Each run below is a few steps of one of 7 hidden systems, one row a step.
trace 1, W, 8 rows:
[[ 33  21 -25   1  25  25   3   6  16  21  41   8  20 -34 -11  -1  20 -13
  -17  -7  -9 -13]
 [ 17  11  32   4   2  45  26  -5   3 -15   0  11  39  14   4  -9   0   9
   -2   7   2 -30]
 [ 28  22  13  15  23   1   4  20 -39  20  -1  17   1   9  -5  10  31 -10
  -11  18  -9   0]
 [ 26   9   1  10  -6  16  -7  16  18   9  -3   3  25 -22   1  -3  23  -7
    8 -37 -13 -23]
 [  7  14  37  14 -15  11  12  -6 -23 -17 -16  -2  12  17   6   4   5  -1
   22   3 -15 -12]
 [ 11   9   9   3   0 -24 -18  18 -20  29 -20   9 -10   2  -1   8  22  -5
   -1 -16  -7   0]
 [  6  -3  -2  13 -26  -6 -11   7  18 -18 -10  -9   3 -13   5  -1   6  -2
   26 -20 -16 -14]
 [-12   8  24  -4 -16 -18   2 -19 -25   2 -11  -6  -8  12   1   5 -12   5
   17   0  -5   1]]
trace 2, E:
[[  8 -11  15  12  16  -5  16 -43  -5  26 -11 -13   2  10   9   5   0  -8
   15 -32  15  -3]
 [ 11 -36 -17  26  17 -15  -3  10  19   3 -22  -6 -16   8  10   2  14  -9
    2 -13  18   5]
 [ 11  -8 -24  14  19  -2   8 -20   8  12  21 -18   3 -25   1   3   4 -17
   11 -27  -2  12]
 [  4 -10   5   0  19  17  -3 -17  18  21 -18  -2  -4  18   6  10  13 -26
   -2 -27  14  -2]
 [  7 -12 -29   9  18 -14 -16  14   9  16  -1  -2 -21  -8   0   9  19 -19
   -7  -7   2  15]
 [  9   6 -16  -7  11  14  -3 -16  24  22  18  -3   7 -17  -3   1   5 -16
   -5 -24   1  -8]
 [  6   6  -5  -3  10   4 -16 -11  15  21  -8   5 -21  19  -4  16  19 -27
   -5   3   5  -7]
 [ 11   3 -24  -4  11 -17 -13   7  10  29  12   7 -10 -15  -8   1   9   1
  -15  -3   6  -5]]
trace 3, F (8 x 22):
[[-41   0  27 -41  -1 -25 -12  36 -55  27 -28  23  -6  14  -4  -4 -17  26
  -39   0   9  38]
 [-19 -13 -34  -8  -7 -11   8  38 -12 -30  39  -9  24 -61  -2 -25 -29  30
   -9  -5 -17  35]
 [-39  18  36 -19   0   4  22 -27 -68  -6  11 -14   7   4   1   8 -29  -5
    9  -2 -21  50]
 [-31 -20   8 -23   8   7  -1  66 -28 -12 -19  22  14  -1   3 -16 -12  23
  -42   4   6  41]
 [-25   2 -24  -8   1   3   3  11 -23 -15  35 -21  12 -51  -2  -3 -15 -12
    6 -29 -32  55]
 [-42   1  47 -28  -4  32  18  -1 -40 -16 -16   1  27  15   7  -4 -28   3
   -8 -16  -6  36]
 [-25   1 -11 -19  -5  12 -21  68 -17 -20  -3  13   4 -19  -3  -2   5  -6
  -25  -1 -25  44]
 [-37   6   6 -31 -14  13  -1 -10 -14   2  15 -17  22 -35   1  -5 -26  -5
    5 -53 -22  37]]
trace 4, R:
[[-28   3 -20 -17 -23  13 -21  47   8 -45   8   5  -6 -15  -7  -4  -7  -3
   -9  25 -26  25]
 [-36  23   2 -42 -24  -8  -5 -19 -16   7  31  -8   6 -28 -11  -6 -37  15
   -2  -8 -16  17]
 [-34   7  13 -34  -8  23  -8  35 -13 -22  -4  22   4  16  -5  -5 -15  10
  -32  33  -4  19]
 [-12  17 -25 -18  -7 -13  -5  20 -19  -5  42   1   5 -44 -12 -10 -16  16
  -11  12 -23  22]
 [-28   8  23 -41  -9  20   6  10 -13   2   4  16  28  -3  -4 -16 -30  29
  -30   0   6   2]
 [ -5   9  -9  -3  12  16  11  36 -29 -26  28   8  14 -19  -6  -8  -3   6
  -19  30 -20  29]
 [-13  13   8 -30  -2   7   3  15 -18  20  16   8  32 -33  -5 -14 -15  20
  -21 -31  -7  11]
 [-11   2  13  -8   2  42  18  28  -9 -36   7   9  34  -5   2 -13 -10   8
  -15  11  -9  13]]
trace 5, Z:
[[-20 -28 -13  -7   5 -25 -27  15  12  16 -35   1 -35  20   5   8   6 -11
  -11 -12  18  20]
 [-10 -16 -42   4 -17 -21 -15   5  35 -26  16 -14 -20 -22  -3  -6 -12   4
   10  12  -3   1]
 [-21 -10  -7 -12  11 -15   1 -47   7  17   5 -12 -26  18  -1   8 -20  -8
    0   8  21  10]
 [ -7 -14 -23  -4  11  -3 -12  26  16  -7  -2  14 -22  14  -4   0   2   0
  -27  37  13   7]
 [  1   1 -31  -2  15  -5   7 -19   7   2  41 -10  -4 -23  -8  -2 -12   0
   -3  15   1   9]
 [ -1  -7   5  -7  23  19  13 -20  10   9   1   8  -1  26  -1   1  -7  -1
  -19  22  25  -7]
 [ 12   8 -16   8  18  10   3  19  -9  -9  19   9  -3  -5  -7   4  14 -10
  -14  30  -9  11]
 [ 13   0  -6   1  21  19  16 -17   9  15  20  -1  21 -13  -1  -4  -1  -3
   -7 -14   8  -8]]
trace 6, H (8 x 22):
[[-43 -22  -9 -24 -16 -11 -14  -3  13 -11 -10  -8 -18   3   3  -3 -28   5
   -4  -7   9  22]
 [-27 -14 -25 -16   7 -18 -11  13  -5   1   8  -1 -20  -8  -4   1 -13   0
  -17  10   5  35]
 [-22  -7 -20 -26   3  -1  -3  -6  14   8  21  -1   1 -17  -6  -9 -25  11
  -19  -4  10  12]
 [-21  -3  -8 -18  15   6   4 -16  -1   1  15   2 -10   9  -5   0 -19  -1
  -18  25  13  17]
 [ -2   7 -10 -17  22   9   3   3  -6  21  20   9   4  -8  -8  -1  -2  -1
  -27   6   6  11]
 [  2   1  -5  -7  16  21  13 -14  12   1  20   5  11   1  -3  -5  -9   3
  -14  14  12  -7]
 [  5  13   7  -4  18  18  10 -13 -11  10  11   5   3  10  -4   8   4 -14
   -9  11  -1   3]
 [ 16   7   2   0  13  20   5   7   6   8   4  11  13   0  -2   0  12  -5
  -12   1   3 -13]]
trace 7, K (8 x 22):
[[ -5  -1 -37 -19  11  60  -1  26  52 -30  40   7  29 -29  -8 -12  -3 -13
  -29   8  -8   3]
 [  4  32  10 -31  17  59  12 -35  22  12  32  16  19  17 -13   5  -5 -15
  -25  25   7 -25]
 [ 15   9  -3 -21  12  25 -13  41  23  21  -1  39  15   6 -10 -10  16  12
  -48  18  16 -28]
 [ 28  36  -5  -1 -15  30  -5  15  21 -10  29  11  25 -24 -12  -4  17  -2
    2   8 -27 -36]
 [ 19  31  27 -11 -11   4   2 -21   2  22   2  17   8  19  -8  -1   2  16
   -3  20   8 -50]
 [ 28  15   3  10  -8 -19 -15  43  -8  11 -10  23  -2  -2  -7  -2  25  16
   -9  17  -6 -27]
 [ 23  22   4  14 -24 -17   2  -9  -4   0  14  -7  10 -23  -4  -3   4  12
   28  -7 -19 -31]
 [  9   5  22  10 -10 -27   7 -12 -22   6 -15   5 -11  22   0   0  -4  22
   10  22  10 -21]]
trace 8, H:
[[-19 -33 -34  12  45  37  13  17  -1 -31  17 -19   4 -17  10   6   4 -44
  -10 -16 -10  74]
 [-30 -13 -10 -32  12  63  -8  -8  49  -5   2  -8  21  -8   6   2  -8 -39
  -15 -52   0  23]
 [-18 -12 -29  -2  18  46 -14   7  38 -34   3  -3 -23  22   0  19  13 -53
  -10  25  -7  30]
 [ -5  25 -29 -24  -1  31 -35   6  36  14  24   0  -6 -26 -12  15  20 -46
   -8 -25 -27   7]
 [-11  11 -19 -20 -22  29 -27  -5  59 -24   6   6 -19  16 -10   7   1 -20
   -3  31  -4 -25]
 [ -2  43 -19 -16 -15  -6 -33   2  -1   7  25   4 -31  -8 -19  21  17 -28
    3  29 -33   0]
 [  0  30  -6 -30 -34  -2 -28  14  30   7  12  20  -1 -10 -16  -7  -3  19
  -11  17  -7 -41]
 [ -1  32  -4  -4 -23 -19  -6  -8 -16 -16  26   3 -20   1 -14   4  -9  11
    9  56 -17 -13]]
trace 9, R (8 x 22):
[[ -5  33  27 -27  -2 -26  -1 -53 -29  53   5   4 -16  21 -11  12 -12   8
   -2   8  12 -19]
 [ 19  -7 -12  15  -1 -10 -17  53  14 -15 -20  28 -18  23  -4  -3  24  12
  -21  51  10 -22]
 [ 23  11 -15  13  -3 -43  15 -36 -11  23  37 -13   1 -33  -8 -10 -15  30
   18   3   4 -24]
 [  6  -8  36  -2  16   7  15   6 -14  14 -34  25   6  47   5  -4   3  18
  -24  21  31 -17]
 [ 38 -10 -35  42  22 -27   8  22  -9  -3  19  -4  -5 -29   0  -4  22   4
    6  14  -5   4]
 [  9 -12  25  -4   6  -4  19 -27   3  32 -15   1  24   5   8 -12 -12  23
   -1 -40  27 -26]
 [ 22 -19  -1  39  28  19  20  15  -6 -29 -10   0   0  21  10   5  21 -17
    3  25   3  10]
 [ 17  -4  -8  10  10 -18  -3 -14   0  38   1 -12   3 -26   4   3  12  -9
   12 -53   1   0]]
trace 10, E (8 x 22):
[[  7  22  -2 -21  27  13  -4  25 -24  36  15  21  12 -12 -11   3  15  -7
  -38  -5  -5  15]
 [ 16  17  -5  -6   1  39 -13  27  28  -8   6  21  11   3  -6   2  23 -16
  -18  16  -8 -22]
 [ 13  42   4  -8   0  -3 -12   8 -28  23  17  12  -6  -6 -14  12  18 -12
   -5  15 -23  -4]
 [ 15  15  10 -12 -13   7 -12  22  16  14  -7  22  14  -1  -7  -8   9  18
  -14   0   3 -37]
 [ 16  27  -4   9 -19 -13 -11   1  -3  -8  11   2 -14  -1  -9   8  12  -3
   16  30 -20 -19]
 [  8  17  18  -9 -13 -18   1  -7 -11  24  -1   8   8  -3  -4  -7  -7  25
    0  -6   5 -28]
 [ 10  -3  -1  16 -19 -13  -4   1  15 -19  -7   0 -12  11   0  -2   2  10
   15  22   3 -25]
 [  6   5   3   8  -6 -27  10 -19 -21  10  10  -8  -1 -11  -1  -3 -10  17
   15  -1   0  -6]]
trace 11, Z, 8 rows:
[[-34  32   1 -48 -32 -32 -21  23 -32   8  22  18 -10 -17 -20 -11 -29  39
  -24  36 -14   6]
 [-32  16  12 -50 -19 -13   7  -8 -21  15  25  14  19 -16 -14 -23 -51  54
  -27  16  11  -5]
 [-31  16  30 -32 -10   0  17  11 -46 -13  11  18  14  11  -9 -14 -37  42
  -26  46   2  10]
 [-25  11  15 -30   7   7  20  26 -49   0  23  14  34 -22  -7 -19 -31  36
  -34   8  -4  30]
 [-24   4  32 -22  -4  35  34   8 -28 -27  13   9  49  -7   1 -22 -36  33
  -18   5  -2  12]
 [-25  14  39 -18   4  36  24  15 -53 -21   2   7  35   1   3  -5 -15   5
  -13  -3 -19  36]
 [-22   6  29 -23  -5  45  11  31 -20 -19  -4   7  50 -16   6 -13 -11   6
  -14 -33 -17  23]
 [-26  20  39 -17 -26  43   9   5 -20 -32  -5  -5  37  -5   5  -3 -13  -7
   15 -26 -31  15]]
trace 12, W:
[[ -5 -40 -35  17   6 -15  17  27  11 -33  16 -10  11 -34   6 -24 -21  29
   -3   4   9  20]
 [-22 -11   4  -9  22   4  35 -23 -34  -2  26 -14  21 -16   3 -10 -35  12
   -8  -8   7  38]
 [ -9 -39  -9   1  35  14  15  35  -4  -3 -11  10  15   2   8 -13  -5   9
  -36  -6  25  32]
 [ -6  -9 -16   9  27  34  16   4  -8 -22  23 -14  15 -19   4   4   1 -28
   -2 -10 -17  43]
 [-18  -8  24 -21  19  45  11   3  -5   7 -16   8  24  15   8   1  -3 -16
  -22 -27  10  21]
 [ -2  -2  -1   6  15  32  -9  32  -2 -21 -13   7  -6  15   2  13  25 -35
  -10   9 -15  27]
 [-11  25  10 -23  -5  34 -17  -4   7  10   2   1   7  -3  -3  14  11 -35
   -1 -30 -22   8]
 [-13  11  23 -13 -20  26 -17  19  10 -16 -28  14  -3  28   0   8   9 -12
   -2  10  -8  -9]]
trace 13, F:
[[ -5 -20 -10  -4  32   7   9  31 -17  12   0   7  15 -14   3  -7   1   1
  -30 -17   9  35]
 [ -3  -4  -1   8  16  29  23   0 -13 -20  17 -13  26 -21   6  -3  -3 -14
    5 -18 -16  29]
 [-13   1  26  -8  12  30   4  14 -24  -3 -21   5  12  16   7   7   8 -20
   -9 -18  -8  27]
 [ -7  -8  -6  -6  -1  21 -11  37  10 -10  -8   4  16 -19   4  -5  10 -11
   -8 -32 -13  17]
 [-15  14  16 -10 -19  24  -5  -6  -2 -13  -1 -11  14 -11   3   5  -2 -19
   17 -32 -26  10]
 [-19  10  23 -22 -25  15 -18  23   0  -9 -23  11   5  11   1   1   1  -2
   -3 -11 -12   0]
 [-14  12  -8 -19 -29  -5 -24  19  12  -3   3   0  -1 -23  -6  -3  -3   0
    3 -17 -21   1]
 [-21  18  18 -22 -33  -2  -6 -12  -5  -5   2  -4   5  -5  -3  -3 -20  10
   10  -6 -14  -7]]
trace 14, K:
[[ 15 -16  -5   8   0 -17  19 -39  32   2   8   2  -3  15  -2 -15 -22  37
    2  32  39 -48]
 [ 42  -2 -22  40  38 -14   8  26 -20   5   9  11 -16   4  -3   7  34  -7
  -11  42   1   3]
 [ 29 -16 -14  23   9 -10  26 -21  14  11  22 -14  27 -35   5 -18  -7  22
   14 -31  14 -24]
 [ 17 -15  20  35  20  11  36  -5 -18 -29 -12   1   6  34  11  -3   1   8
    5  40  16  -4]
 [ 28 -10   3  20  36   0  13  11 -21  34  -6   0  19 -15   6   0  24  -8
   -7 -41   6  11]
 [  0 -27  18  20 -11  22  23   4  15 -39 -18  -8  30   3  17 -15 -10  13
   18 -17   4  -9]
 [  8   9  29  10  22  23   9  -9 -27  11 -20   1   2  27   7  18  22 -33
    4 -12  -6  13]
 [ -4 -23   9  -4  -7   8  -9  20  23   8 -32   3  18  -4  10 -10   4   4
   -3 -50   9  -7]]

Name the system that made each run.
trace 15, 2 rows:
[[ 36  -6  17  38  -3   9  24   6  -2  -9  -8  -9  38 -20  12 -11  15   8
   27 -38  -8 -24]
 [ 18   0  39  29   9 -10  23  -5 -49   5 -27  -4  10  16  12   5  12   1
   20 -15  -3   5]]
 : W
trace 16 (2 x 22):
[[-24  20 -11 -40 -32  -4 -34 -32  48  11   9   5 -31  17 -15   7 -17   0
   -3  25   7 -35]
 [-19  13 -18 -26 -11 -46 -18 -26   1  26  20   6 -40   8 -17   1 -24  24
  -12  45  17 -12]]
 : E
trace 17, 2 rows:
[[-25  30   2 -27 -30  32 -21  48  -3 -45   9  18   3  -2 -11   1  -1  -6
  -13  38 -37  11]
 [-28  45  30 -46 -30  13  -8  21 -37  -2  13  18  18 -10 -15  -5 -19  19
  -16  12 -29   6]]
 : E
trace 18 (2 x 22):
[[ 20  13 -17   2  12 -11 -36  42   9  21 -17  32 -41  31 -12  17  42 -17
  -28  48   6 -14]
 [ 33  35 -31  -9   4 -12  -3   3   6  33  56  10  17 -52 -20 -11   6  18
  -14   5 -11 -29]]
 : E
trace 19:
[[-17   4   6  15  33   8  26 -39 -56 -12  19 -30 -15   8   5  25  -2 -45
   20   5 -22  67]
 [-37 -53  -2 -25  19  -9   8  -2   8  22 -22  -3  12  -3  11 -17 -36  22
  -29 -48  44  32]]
 : K
trace 20:
[[-26 -23  -7  20 -30 -13  16 -26  11 -71   7 -28 -18  12   7  -7 -37  15
   39  45  -2   5]
 [-34 -19  31  -9   3 -25  36 -38 -50   3  -4 -15  10   8   9 -13 -48  34
    5  -9  20  30]]
 : E
trace 21:
[[ -3 -43  -5   8  18  26  42  -2  15 -22  14 -13  53 -32  15 -31 -31  27
   -3 -40  19  11]
 [ -6 -23  18  20  47  18  45   4 -56 -18  -3  -3  15  18  12   0  -7  -3
  -15  16   9  54]]
 : W
trace 22:
[[  3 -25 -30   7  28  -4  10  -8  13  14  19 -13   3 -24   4  -4  -3  -6
   -6 -25  13  20]
 [  0  -5  16  12  15  36  26 -20  -5 -25   2  -7  14  19   7   2  -4 -13
    7  12   1   7]]
 : F
trace 23:
[[-12  40   8 -29 -34  21 -15  53 -20 -15  22  13  37 -49 -11 -12  -2  12
   -9 -17 -47   8]
 [-26  45  39 -39 -35  -2 -10   6 -50  16   5   3  23 -26  -7  -2 -15  11
    5 -34 -38  13]]
 : F
trace 24, 2 rows:
[[-17  -6   2 -14  -9  17 -16 -28  36   4 -14 -11 -10  14   4  11  -2 -30
   11 -28   3  -4]
 [-14   0   5  -5  -7   2 -13 -17  11  -9 -18   0 -32  38  -1  15   2 -20
    6  27   4  -1]]
 : W
trace 25 (2 x 22):
[[  5  10 -52  11   2 -25 -19 -30  20   1  39 -24 -43 -22 -12  19   9 -35
   23  17 -19  10]
 [ -8 -28 -32  -2  11 -34   5 -43  33  12  13  -9 -30  11  -3  -7 -28  21
   -6  28  42 -14]]
 : K
trace 26 (2 x 22):
[[ 16 -37 -19  39  25 -35  18  23 -23  -6  -6  -8  -5 -13   9  -9   4  16
    3   1  13  24]
 [ -1 -41   5  10  18 -13  22 -11   2  15 -16  -9  17  -3  14 -14 -16  20
   -2 -38  32   6]]
 : R
trace 27 (2 x 22):
[[-15   1  24 -26  -6  14  -4  16  -5  19 -21  11  23  -1   4  -6  -5   8
  -16 -41   4   1]
 [ -1  -4  -7  16  -3  23  11  19   0 -46  13  -8  13 -11   3  -4   0  -6
   10  17 -19  15]]
 : R
